In the rows, zero is written as 128.
Each path below is one point turned by a fixed rotation once a step. After each direction that follows a path, write how fast that rotation turns it, in degrees per step (0 if it stays still).
Each turn is a multiple of 5 degrees from 10 to 175, or 0.
Each row of a path follows its step; steps can be skipped.
path 1
step 4: [126 129 135 141 125 133 136 118 150 127 139 114 140 130 126 124 113 131
 132 126 121 129 129 126 129 139 135 126 122 130 121 123 121 118 127 122
 131 136 130 130 119 108 116 129]
step 14: [140 126 121 127 125 123 117 137 126 128 117 128 129 131 131 120 128 123
 127 116 114 133 112 119 126 129 121 129 133 126 130 109 108 133 135 134
 117 123 135 138 123 119 123 131]
step 17: [144 121 125 128 133 121 131 139 142 119 121 136 138 131 113 121 130 129
 123 120 133 142 115 126 133 139 130 123 138 119 127 134 118 140 133 133
 117 131 141 133 130 121 134 136]
step 25: [140 122 136 141 117 137 133 143 132 131 122 127 115 131 120 136 122 120
 129 123 129 114 114 133 131 142 139 127 121 132 127 120 119 136 120 134
 122 117 133 128 121 116 121 132]
step 28: [127 123 132 146 127 132 126 140 137 110 123 125 129 131 111 140 126 111
 129 125 134 133 117 140 126 130 137 130 135 136 119 130 138 130 119 123
 122 123 143 128 127 130 124 129]
step 29: [120 138 139 120 118 121 128 137 129 132 124 137 120 122 130 137 124 121
 108 121 119 124 133 142 125 129 124 130 119 131 125 124 129 141 131 132
 122 144 141 130 121 112 123 126]
step 33: [135 130 138 114 125 126 128 131 132 131 128 129 143 123 144 144 119 129
 133 118 136 127 122 124 125 128 124 118 127 132 122 124 120 135 121 124
 120 122 135 143 121 108 133 141]
step 34: [122 129 125 132 117 118 140 136 143 128 128 115 138 120 129 123 119 137
 125 120 129 137 125 122 131 126 132 129 129 124 126 126 144 136 116 130
 113 131 130 122 138 139 117 143]
step 35: [124 133 112 129 128 133 131 136 123 131 138 135 131 124 119 129 129 110
 133 118 118 132 135 122 132 116 130 133 117 129 120 119 124 150 133 123
 110 132 131 132 125 136 135 123]
[134 129 128 131 126 129 130 128 128 134 134 133 132 130 128 129 129 130
 130 133 128 127 130 127 130 129 132 132 131 124 128 126 130 127 128 129
 131 129 130 129 128 128 126 127] | 20
[129 127 132 129 130 132 123 126 127 128 130 125 127 126 127 127 133 128
 130 124 128 127 127 125 132 127 130 131 129 125 125 131 123 131 129 127
 127 124 128 131 128 125 129 131] | 135
[128 128 128 134 124 126 126 122 129 129 127 123 125 128 124 128 125 126
 128 128 130 130 125 128 133 128 128 127 127 128 130 128 128 131 124 131
 128 131 130 127 126 130 124 125] | 120
[128 129 127 128 129 132 130 124 129 127 128 128 128 128 127 122 128 129
 130 126 130 133 128 129 125 126 127 131 127 129 130 125 124 125 130 134
 131 130 127 135 131 129 129 128] | 10
[131 130 128 127 128 127 126 132 126 126 124 124 127 132 127 125 125 132
 129 126 129 130 125 129 130 132 129 134 130 128 129 127 134 127 129 127
 128 126 131 128 132 124 128 128] | 130
[129 128 124 126 123 127 122 129 124 132 128 125 128 128 131 129 127 125
 132 130 128 127 129 126 124 127 127 130 123 130 127 126 128 130 129 129
 130 130 131 131 125 125 132 128] | 170
